Here is a table of points, one per row:
[-31 -32  25  59   5  11  11  -6  39 -62  29 -36 -79  -8 -78 -74 -29  22   4
  -1 -69 -58 -34 -38 -40 -26 -71   4  37  45  28  31  11  23  39  17   1 -31]
[-31 -45  22  64  69  35  33 -59  26 -33 -44 -66   1 -25   3   0  15  -9 -25
 -18 -53  -9  15  -1 -46  22  36  35  47  24  34  32 -22  63  33  -9  30  24]
[ 13 -52 -21 -34 -13  13  21 -14  -5  -7 -46  -3 -30  20  11 -16   1 -44   1
  22  -3 -34 -15 -23   6  13 -22 -18 -18   8  -1   5 -12 -13 -26  -1 -15 -26]
[ -2  -5 -55 -13   9   3  -2 -22   5 -37  -8  17 -24  -8  19  27  21  10  -1
 -16   6  -7  -3  -8 -16   7  51  16 -29  29  17  -2  -5  -4 -24 -11 -50 -21]
[ 10  25   6  15  27  21  25  21 -28 -12 -20  -8   3 -14  28  13 -50 -30  22
  -1   0  -8 -27 -11 -35  40  41 -27  -1 -30   2   3  35  16  26   7   3  10]
[ -4  20  31  12  -6   8  10 -32  -6  26  16  -2  16  10 -16  14 -19 -13   3
   7   4 -22  -7   7  -4  16  -5 -22 -20 -24  11 -11  11  14   8  -7 -21 -33]
[ 23  34   0   3 -21 -17  19  -1 -13  34  -1  -9  -5   0   0  -3 -27   8   3
   1 -13 -15   7  23 -28  30   1 -10  -6  -7  16   3 -13  24  -7 -16 -24 -18]
[ 29  31 -19  24  -1 -25  -5  -9 -17 -21 -40 -12   2 -21   6  18 -13  -7  -9
  19  29  14   3  -4 -16   6 -29   5   8   8   5  12  14  15 -33 -12   5 -14]
[-12  30 -16  17   3  -8   5 -42  15   5  15  18   8 -15  34  -1 -30  -4  13
  28   0  -6   0   0  11  10   2  28   2   9 -10   6   9  -9 -21   3 -11 -16]
[ 16  17 -15  15  26   9 -22  -1  -7  -8 -11  14  24  20 -27   7 -36  -2  -6
  -5   6 -10  -1 -17   5  25   5  18 -10   7 -10  -1 -10   4 -28 -20   8 -35]
[ -6  41  11  -5 -17  23  -3 -19   4 -12  -1  -7  16  12  -8  -2   8 -27   5
   3   2  -9   0  15  -8 -19 -27   2 -17 -24  -2  12  -1  11 -11  -5 -28   5]
[ -3  29 -44  28  27 -22   0   9  -6  12  28  12  10  11   3 -24  13 -42   4
 -11  23  -2   6  10   5 -70  -5 -17  -3  49   3 -15  10  20  15 -10 -19 -18]
[ -2  39  -3 -16  -5  28  11  16  -5  -6  20  -2   1 -21  -5 -10 -19 -21 -12
  21 -14  -6   9 -10   5 -20   4  29  -1  16  -4 -16 -14   7 -18 -19 -20   5]
[ -5  21 -10   4  -2  11  39  -8 -20   8  33   8 -23  -2 -34   8   2 -17  18
 -13  11  -5   6 -17  -8  -6  14   8  -2  -8 -27  17 -19  13 -27 -21 -27  11]
[  5  34 -10 -10 -10  34 -14  -8 -25 -11  30 -12 -18  -8  -4 -28  -8  -4 -20
   2  -6  13   7  -8   6  -4  23   5 -25   9   2 -11   2  15  -9  -1 -15 -13]
[ -99  -23   19   24 -113  -29  -25   27    5  -26  -49   16   21   29    8
   12  -28  -17   11    9    2  -10   82  -17   16   -3   67  -30    4    4
    5    9   13   38   16  -17   28   11]
[ 33   6 -29  13 -27   2 -23 -40  41  29 -40   8 -10  -4 -19 -27   2  -3  -4
  -5   3  -7  -7  -9  15 -15   4 -10 -10  -7 -10  -2   4  -8   3  11  -7  50]
[ 20 -30   0 -11   0 -32 -28 -23  30  12 -31 -19 -32 -18 -22  -6 -23   1  24
 -18   7  10 -20 -12  34 -53  27   3 -30 -15   1 -31  -6   9 -15   9  12  30]
[-15  20  80  -2 -17 -21 -39  25  36  28  11 -10   7  13  21  10  40  -9 -18
 -13   3  26 -42 -34 -43 -21  38   4   2  12  13  19 -16  -4 -67  40   5  -7]
[-36  -5 -13  34  32  27   6  33 -21  21 -33  -9  -8  -6   1  -2   1  41  10
  30   6  28  18  29  38   8  -8 -37  26 -15 -32 -31  11 -33 -18  26 -43 -15]
[-26  21  16   9  15  17  19  37  11 -12 -47  18 -18   8   2 -11  17  45  19
 -10  -7  73   3  58  19  23 -19 -19  -4   1 -52 -26   5   5 -27  13 -28 -33]
[  0 -23  -7  11  -6  33  23  14 -26  25 -29  20  19 -21   0  23  -4  48   9
  17   4  19   7   5 -24 -40  -6 -33  38  -3 -28 -53   0 -24  11   0 -28 -17]
[  7  22  16  -7 -12  -8  35  14   2 -21 -18  -1  40 -33 -28 -23  43  12  12
  17  -6  24   2 -18  37  28  -7  -1  -6 -12 -36 -41 -43 -12  30  16 -23 -29]
[ -7   2  13 -23  -6 -26 -44   1 -27 -24  12  26  23 -31 -27 -37  41  -4  19
  11  12 -26  -3   4   2  53 -35  -1  17 -32 -29 -44 -22  34  -1  17 -19  12]
[  0 -13   7   7 -14   2  10 -21 -21 -13  11  -9  13  13  22  -5 -11   1 -46
 -55 -14 -15  -8  -1  13   7  -3   2  -3  -4 -15 -30  20 -27 -27 -22   4  25]
[ 10   1  28 -23  -5  -4  -5 -45 -31 -17   6  21  17 -15  14  15 -30 -16  -9
 -27   8  -1  39 -10 -12 -44 -28 -10   9  -7   5  10  -9 -24  18   4  -3  -1]
[-18 -21 -52   6  -6 -16 -22  -6  -1   0  22 -13  24  26  47  42 -28  22 -16
 -12 -11  21 -18 -39   7  13 -62 -28 -36   2   2  10 -55  25  13  13   2  29]
[ -5   9 -27  -3 -21 -55 -58 -11 -24  -1  22  27   4 -58 -26 -29  30 -31   4
   8 -11  11 -36   3 -16  19 -14   1   1 -31   2   4 -38 -26  25 -31  39 -20]
[ 16   9  21 -13   1  24   2   3 -31  20  -5  -8  20  37   2 -19  27  41  55
  20  16   1 -18  -6  23   5   8  19   6  43  17  41  16  -5  18 -24  23  20]
[ 60 -45  31  31   1 -41 -46  51  -7   2  23  -4 -42  38  42  43  16 -24  24
  25 -13   3  43  -4  -9  30  -3  65 -14  -7 -31 -21  26 -37  73 -19 -32  25]
[ 47   1 -28 -20   1  23  32  12  15 -26  56   4   5 -11  20  46  42 -12  -9
  -5 -31  -5  -8  25  25   8   7 -35  45 -18  -7  26  23  15 -12  28  37 -43]
[ 38   1 -16 -22  21  20  11  39  27 -22  44   8  -2 -11  40  28  27   0   2
 -16   0 -30   9  17  23  11  -8 -25  60 -29  34  -2  -3  17 -24  10  29 -42]
[ 21 -66  -5  21 -27  34  27  26  56  -4  66  12  38 -18 -20 -35 -33 -19   0
   4  56  40  10  56  -7  22   5 -21  -2 -27  23  10 -12  -9   1  -4  23  13]
[ 47 -19  13   1  25 -17 -12   0  39  -8  -8  51   1 -40  -5  -3 -15  17 -14
   9  -1 -27   2  47  43 -28  28 -53 -36   8  -5  21 -22  15  -7 -14  10  52]
[ -4  -8  55 -35   6 -39 -19   6  36  50  -7  30  -6  12 -17  -8  -4 -24 -23
 -17  -4  50 -27 -48  -3   3  30   0  16  37  18  10   1  14 -38  50   1  20]
[  4 -56 -16 -26   0 -21 -14   8 -64  33  -3 -20  57   8 -15 -20 -24  29 -12
  -9  10 -10  40  -4 -50 -82  37  38  50 -47  -4  14  11 -35  12  95 -24 -23]
[-33   5 -29 -32  -1 -26 -31   6  15   6   6 -32  -5 -27 -12  22 -12 -18 -31
 -39   4  -3 -33  20  19  17  -4   2   1   3  -3  15  -3 -43  26 -25   2   0]
[-24   8 -17 -18  -2  -6  16   2  13  -3  -5   9 -16  16  12   1  -5  -5 -50
 -24  -5   3 -25  -3  20  -5  -7  19   4 -48   9   9  -7 -13   7 -34  -9  16]
[-27   5   2  -7  -8  27  40   1 -31  20 -21   7 -20  21  15  39  -3 -27 -14
 -26   3 -20 -21  35  17   1 -23  22 -20  23  17 -10 -10 -13   4  36  47  26]
[-17  28  -2  -9  -4  28  17  -8 -11  37 -18   3 -42  31  37  22  -9  11 -35
 -28  35 -24 -21  23   1   0  -5  13  -9  19 -12   1 -26   0  33  19  71  -2]
[  2  -6  24 -22  23 -11  -1 -11 -11   0  15 -14   4  59 -14   7  38  42  31
  71  14  16 -11   7   6 -17   6  22   0  24  14  -1  31  -5  17 -33  30  22]
[ -6 -25  13 -16  21   6   9  38  15  36  14  -8  -3 -21   1   7  53  41  15
  13   9   0  48 -41 -15  19 -46  37 -70  -4  20  26  84  -4   6 -30  11   7]
[  8  16   4 -33  32 -18  -5  -2   7 -15  10 -23   7  50 -11 -21  25  37  45
  32 -11  18  28  -6 -18  17   5  -1  -3  16  17   0  31 -48   9 -29  24  42]
There is one direction along which these points spread out most. Take the direction at right angles to it along which they spread out most. Then take the direction at right angles to both along which they spread out most. Go by this last direction. Where along it does each point below lie, from 0 to 99? 50 is the average, and the first point above lies past it. One standard deviation of the points above along it is 16.
[ -2  39  -3 -16  -5  28  11  16  -5  -6  20  -2   1 -21  -5 -10 -19 -21 -12
  21 -14  -6   9 -10   5 -20   4  29  -1  16  -4 -16 -14   7 -18 -19 -20   5] 54
[ 16  17 -15  15  26   9 -22  -1  -7  -8 -11  14  24  20 -27   7 -36  -2  -6
  -5   6 -10  -1 -17   5  25   5  18 -10   7 -10  -1 -10   4 -28 -20   8 -35] 53
[-17  28  -2  -9  -4  28  17  -8 -11  37 -18   3 -42  31  37  22  -9  11 -35
 -28  35 -24 -21  23   1   0  -5  13  -9  19 -12   1 -26   0  33  19  71  -2] 41
[ -4  -8  55 -35   6 -39 -19   6  36  50  -7  30  -6  12 -17  -8  -4 -24 -23
 -17  -4  50 -27 -48  -3   3  30   0  16  37  18  10   1  14 -38  50   1  20] 13
[-15  20  80  -2 -17 -21 -39  25  36  28  11 -10   7  13  21  10  40  -9 -18
 -13   3  26 -42 -34 -43 -21  38   4   2  12  13  19 -16  -4 -67  40   5  -7] 17
[  5  34 -10 -10 -10  34 -14  -8 -25 -11  30 -12 -18  -8  -4 -28  -8  -4 -20
   2  -6  13   7  -8   6  -4  23   5 -25   9   2 -11   2  15  -9  -1 -15 -13] 53
[ 23  34   0   3 -21 -17  19  -1 -13  34  -1  -9  -5   0   0  -3 -27   8   3
   1 -13 -15   7  23 -28  30   1 -10  -6  -7  16   3 -13  24  -7 -16 -24 -18] 55
[ 21 -66  -5  21 -27  34  27  26  56  -4  66  12  38 -18 -20 -35 -33 -19   0
   4  56  40  10  56  -7  22   5 -21  -2 -27  23  10 -12  -9   1  -4  23  13] 58
[-31 -45  22  64  69  35  33 -59  26 -33 -44 -66   1 -25   3   0  15  -9 -25
 -18 -53  -9  15  -1 -46  22  36  35  47  24  34  32 -22  63  33  -9  30  24] 52
[-26  21  16   9  15  17  19  37  11 -12 -47  18 -18   8   2 -11  17  45  19
 -10  -7  73   3  58  19  23 -19 -19  -4   1 -52 -26   5   5 -27  13 -28 -33] 74
[ -2  -5 -55 -13   9   3  -2 -22   5 -37  -8  17 -24  -8  19  27  21  10  -1
 -16   6  -7  -3  -8 -16   7  51  16 -29  29  17  -2  -5  -4 -24 -11 -50 -21] 50
